rotation steps, each row followed by its count of steps:
The counts run from 0 to 823.
[131 122 122 143 153 118  95 152 164 145 157 160 152 104 131 114 139 151
  99  87 140 103  84  95 114 152  86 109 149 121 110 157 103 123 105 104
 157 149  81  88  98 165 116 113 135 152 136 154  77  63 156 184 127 133
 149 127 138 119 161] : 190
[133 160  92 151 172  85  98 115 119 172 126 153 124 119 147 116 130 129
 115  95 132 139 149  97  75 128 125 160 140 126  81  72 132  95 120 113
  84 144 126 109  83 167 117 112 164 117 116 112 118  90 184 184 110 123
 145 109 136 122 138] : 534
[107 165 102 147 150 114  71 108 121 144 134 161  86 126 119 126 130 126
 117 101 123 145 117 128 104 152 150 107 158 132  93 134 128  85 120 116
 143 144 139 117 108 160  93 115 154 117 152 154  90  82 169 217 125 101
 114 124 149 121 146] : 699
[105 141 121 200 173 141  91 103 124 139 136  98 112 115 112 139 149 133
 133  72 145 103 133 124  92 135  88  98 141  97  92 108 125 120 106 147
 133 189 112 110 107 132 115 134 156 187 169  83 120 130 165 147 147 100
 114 131 102 124 142] : 788
[112 116 109 156 150 118 116 138 114  95 155 126 129 149 107 131 130 123
 162  61 155 138 101 116 123 149 133  82 177  82 120 115 127 111  89 115
 168 162  83  93 101 154 114 130 161 163 159 127 113 112 147 161 109 121
 142 128 160 127 150] : 632
[120 186 110 157 143 105  78  81 114 160 100 147 102 116 133 129 152 128
 113  89  86 123 127 116  85 122 124 153 137 131  90 109 135 116 125 114
 119 179 140  93 133 177  79 105 159 160 138 152 104 112 174 177 145 115
 132 134 145 112 145] : 616
[123 138 114 120 137  92 110  95 123 159 120 130 108 106 103 133 115 115
  89  42 144  97 115 128 115 176 120 129 125 112  88 132 116 108 112  95
 144 159 137  83  93 159 131 141 116 157 144 116 105 110 178 155 100 115
 128  77 120 130 164] : 542
[127 150 107 137 178 136 109 137 158 150 113 134 123 112 118 123 125 126
 148  87 185 133 147 120  83 166 115 113 127  87  99  73 127 123 135 116
 121 146 111 100  92 147 103 168 155 158 152  90 141 106 165 205 123 101
 136 112  87 131 118] : 85
[109 114 134 143 146  81  98  87  79 145 108 149 125 121 113 129 106 128
 114  83 162 112  89 118  82 183 130 150 130 134  84  87 126 121  90  96
 136 165 147  91  84 161 101 131 152 136 120 119 154 105 159 140  91 103
 128  96 105 104 148] : 91
[146 129  83 133 152  89 104 134 114 159 104 153 121  90 123 153 118 116
 114 132 148 136 154 148  89 145 126 181 156  90  90 102 132 122  84 132
 131 133  98 134  84 159  79 161 179 123 132 101 125 121 166 191  96 128
 148  87  92 109 125] : 489
[123 137 130 145 180 129  95 151 170 160 147 154 158 103 128 119 170 158
 118 102 147 100  95 109  98 153  97  99 159  94 113 158 115 129 102 110
 163 154  77 108  91 137 108 119 139 163 137 141  99  76 159 172 114 125
 155 136 142 119 155] : 189
[142 126  82 146 167 129  99 140  93 122 125 169 130 118 149 143 104 143
 120 122 144 164 117 151  73 146  88 123 129 124 111  88 154 120  88 148
 186 128 113 120 109 170 115 134 163 126 131 115 110  96 133 210 135  94
 142 122 112 115 107] : 527
[119 152  93 153 186  72 125 127  86 163 151 119 117 121 104 142  86 113
 124  68  98 144 133 135 117 160 117 123 148 109  80  96 147 107  92 134
 137 144 130  93 118 154 139 135 151 139 151 122 124 102 189 179 103 113
 117 119 133 138 145] : 497
[130 114 105 138 181 121 128 129 133 153 122 131 118 142 112 174 104 148
 137  71 143 100 107 117  94 163  83 118 125 106 121  90 134 119  93 153
 177 138 100  71 135 112  98 161 140 149 143  79 131  96 185 180 132 135
 131 125 120 145 114] : 123
[143 152 108 136 145 100 113 140 152 148 113 172 134  98 161 119 130 131
 124 102 121 154 110 119 114 138  79 145  97  85 113  66 134 141 108 120
 144 154  79 106 115 171  77 142 154 184 137 119 142 105 138 210 149 149
 167 115 129 117  96] : 398
[140 128  82 119 144  91  85 124 146 138 128 167 108 109 155 132 147 141
 116 103 148 167 131 144 136 116 103 179 135  72 102 117 155 121  89 129
 148 133  71 150  88 164 101 167 158 132 135  90 129 118 140 196 108 156
 171 112 120 117 102] : 315
[119 158  95 146 174 151  65 100 112 149  80 133 125 141 120 137 148 161
 137  76 164 116 165 129 102 147 104 139 177 105  97 125 140 139 100 115
 153 161 150 162  79 161  82 155 153 143 169 103 148 132 127 179 149 100
 123 115 119 114 133] : 417
[118 139 134 165 187 112  91  65 116 107 115 163  92 151 119 147 141 128
  94 111 135 130 145 128 108 128 107 120 134 113 101  86 143 113  67 145
 179 148 114 108 104 113 107 136 169 208 137  77 133 120 141 159 122  90
 136 109 126 140 106] : 621
[ 89 157  85 156 156 112  87 110  67 115 146 127  97 146 128 133  98 142
 117  64 117 143 137 157  91 152 116 133 134 139  99 125 141 104 122 150
 149 139 139 111 104 176 113 146 146 135 149  97 109 124 173 182 137  77
 120 112 129 124 130] : 414
[116 102  95 181 165  90 115 101 101 158 146 134 143 139 111 125 136 147
 121  82 105 101 109  88 108 139 108 110 171  97  90 131 126 132  86 125
 132 169 110 126  91 133 113 116 127 120 157 124 126  86 177 138 109 148
 131 111 185 115 164] : 670
[132 117 122 133 163 115  92 143 138 140 125 149 132 148 154 131 134 175
 138  90 104 126 104 102 153 109 101 141 170 110 102 125 124 127  89 126
 172 149 103 115  63 172  79 110 160 138 120 141  97  95 149 161 153 132
 152 112 177  92 160] : 356
[ 97 182 122 148 152 112  73 115 121 161 139 142 149 113 105 103 160 156
 118  65 136 106 104 130 101 181 115 145 147 122  87 166 115 123 121  88
 132 177 130 117  96 179 121 127 120 157 164 153 132 126 158 159 112 110
 141 131 117 123 151] : 303
[135 120 143 136 159 141  95 144 156 156 126 114 101  97 119 157 126 159
 145  66 110 119  75 136 143 141  80 136 148  80 102 107 146 132  95 136
 168 169 115 121 102 148  84 133 112 165 113 128 110 125 164 161 157 128
 143 126 126  85 157] : 438
[115 132 111 137 209  83  86 152 130 174 156 157 154 119 151 133 119 172
 104 109 131 152 127 106  83 145  76 176 144 113  96  85 139 138 112 133
 113 142 105 125  90 144 107 129 151 108 138 121 132  85 162 186 115 150
 157 134 115 134 108] : 360
[117 141 126 166 169 135  99 103 149 129 132 158  93 111 121 165 153 130
  94 134 123 113 131 141  90 130  99 128 178 110  92 131 137 123  82 161
 162 141  90 116 107  98  74 126 168 162 108  98  76 108 166 137 138 103
 149  99 131 109 153] : 447
[112 113 101 153 120  94  71 138  86 122 146 153 164 107 120 132 125 143
 121  91 139 147  93 149  83 158 111 148 152 120 101 140 120 142  91 127
 160 165 103 127 110 192  88 142 168 118 180 162 135 103 126 172 100 136
 132 139 122 112 121] : 350
[119 137 138 168 172 113  80 115 139 137 129 146 106  80 149 160 175 143
 129 127 122 142 108 158 112 150 102 148 143  94  99 124 171 105  55 139
 170 143  59 139 119 144 120 135 163 180 119  89 121 129 138 160  90 113
 162 142 117  97 112] : 270
[128 124 102 162 175 142 101 158 105 111 136 158 105 115 160 145 108 134
 126 125 134 164 132 145  98 128  97 111 135 111 116  74 151 124  81 155
 184 134  93 124  90 152 100 134 181 134 125  89 102 105 136 203 139  89
 136 122 110 109 117] : 528
[114 120 111 149 151 113 123 128 121 117 116 123 123 146  86 128  95 128
 125  86 148 115 133 115 111 160 127 103 168  89  99 121 107 131 114 106
 139 177 121  74  95 140  71 146 159 161 160 133 110 100 167 198 136 118
 121  83 123 137 174] : 458
[127 139 127 132 156 119 121 125 142 143  92 150  94 135 149 155 127 139
 135  97 138 141 127 113 116 135 103 130 107 114 115  66 137 109  99 126
 156 137 106  82 104 158  73 146 156 168 129  70 138 114 158 200 148 125
 142 107 130 116  89] : 574
[138 108 107 150 175 112 110 102 135 144 132 136  76 142 117 170 142 125
 152  98 137 134 109  99 110 119 139 111 183  78 117 110 144  88  80 150
 142 129  98 107  97  99  77 136 150 116 125  89 119  88 186 173 112 143
 128  98 173 108 132] : 493
[134 160 108 123 120 130 104  99 124 142 108 149  64 118 126 154 111 115
  97  72 159 140 155 136 106 135 107 128 133  81 110  82 152 121 101 126
 168 149 127 107 123 136  97 160 140 155 129  82 127 120 135 205 142 104
 127 106 108 133 129] : 657
[161 109 126 131 154 109 115 154 160 175 148 143 138  86 117 157 135 124
 109  99 157 114 119 129 115 128  95 134 163  73 108 118 140 143  67 127
 165 134  66 110  84 124 104 147 159 151 133 116 109  86 163 155  93 148
 144 112 119 120 152] : 603
[117 162  62 130 126 101  82 124 112 162 154 167 101  93 130 157 130 123
 108  85 153 149 131 140  68 127 140 138 137 106 102 106 141  98 104 137
 154 120  99 118 107 171 108 145 156  72 146 114 114 104 169 200  92 117
 131 132 146 130 120] : 37
[145 148 104 161 172 103  90  86  96 173  97 146 106 112 140 115 122 130
 120 108 122 159 151 112 120 141 107 129 130 106  97  57 161 116  97 113
 132 149 145 139 109 166 122 128 150 143 148 103 149  94 148 203 112 120
 122 118 127 118 119] : 47
[120 141 138 155 205 132  93 159 171 157 160 142 148  97 131 130 175 146
 128 107 144 125 115 112 111 144 101  94 166  95 105 133 130 130  90 117
 179 149  75 121 103 131 122 120 151 167 139 123 123  84 163 166 104 122
 147 161 152 127 131] : 188
[112 117 104 144 151 102  76 102 104 114 115 133 118 125 114 124 123 108
 154  91 136 117  66 124  98 161 155 109 115 148 106 102  99  84 115 125
 156 154 112  80  85 177 105 127 181 147 164 150 123 116 186 171 121  93
 116 119 137 109 118] : 745
[108 137 108 133 197  70 123 113  91 162 132 145 142 135 126 140 108 122
 120 103 115 151 131 139 140 166 123 132 131 105  90  98 151 132  68 137
 187 138 122 123 102 145 126 151 151 162 169  98 167  95 152 167  87 118
 120 112 139 145 106] : 10
[ 92 140 138 135 147  66 128 140 136 164 166 161 143  78 129 134 126 132
  83 101 122 136 113 134 103 153 108 155 118  94  80 122 116 143  95 137
 141 163  79 106  84 167  95 158 120 157 110 107 136 122 160 130  94 123
 151  91 118 107 140] : 230
[122 143 112 114 139  94  96 120 167 177 139 156 123  76 136 156 154 130
  93  81 139 136 101 132 125 129  95 151 100  80 104 126 125 143 105 151
 183 146  79 113 102 158 103 164 105 155 152 102 133 121 151 160 104 133
 154 127 140 121  91] : 232
[141 106  99 145 172 110 110 104 130 157 132 125  93 156  94 150 113 141
 130  94 129 118 109 100  91 131 131 118 181  94 103 119 137 108  85 145
 140 130 118 105  96  90  88 132 149 104 129 105 112  87 186 163 116 139
 125  99 167 115 162] : 494
[129 119 104 169 154 127 113 131 119 128 168 143 136 117 118 120 136 137
 118  95 146 161 104 119  84 154  74  74 138  47 108 113 141 145  96 142
 150 166  78 143  97 127 123 148 122 142 146  86 126  90 109 186 119 114
 147 119 159 111 146] : 390
[ 75 122 128 166 142  62 101 115 130 115 171 161 106 124 119 120 147 153
 111  88 128 140  85 107 121 126 120 152 131  92 101 149 122 109 121 143
 101 183  75 100 106 144  73 134 156 168 133 115 132 128 165 147 107 148
 165 111 151 111 135] : 514
[119 157 134 159 181 133  91 100 151 115 130 164  98 107 143 164 154 121
 105 133 110 134 127 149  85 124  98 145 155 108 101 103 146 123  76 161
 172 134  83 119 126 104  87 127 167 181 109  87  98 119 154 157 124 104
 146 119 124 124 117] : 446
[134 143  91 129 147 110 113 120 110 128 124 133 141 125 118 119 142 103
 166  61 160 144 115 143  91 191 132 121 120  98  95  86 133 108 103  98
 138 137  94 106 103 179 146 149 151 161 155 119 147 116 159 188  97 119
 145 121 118 128 114] : 259
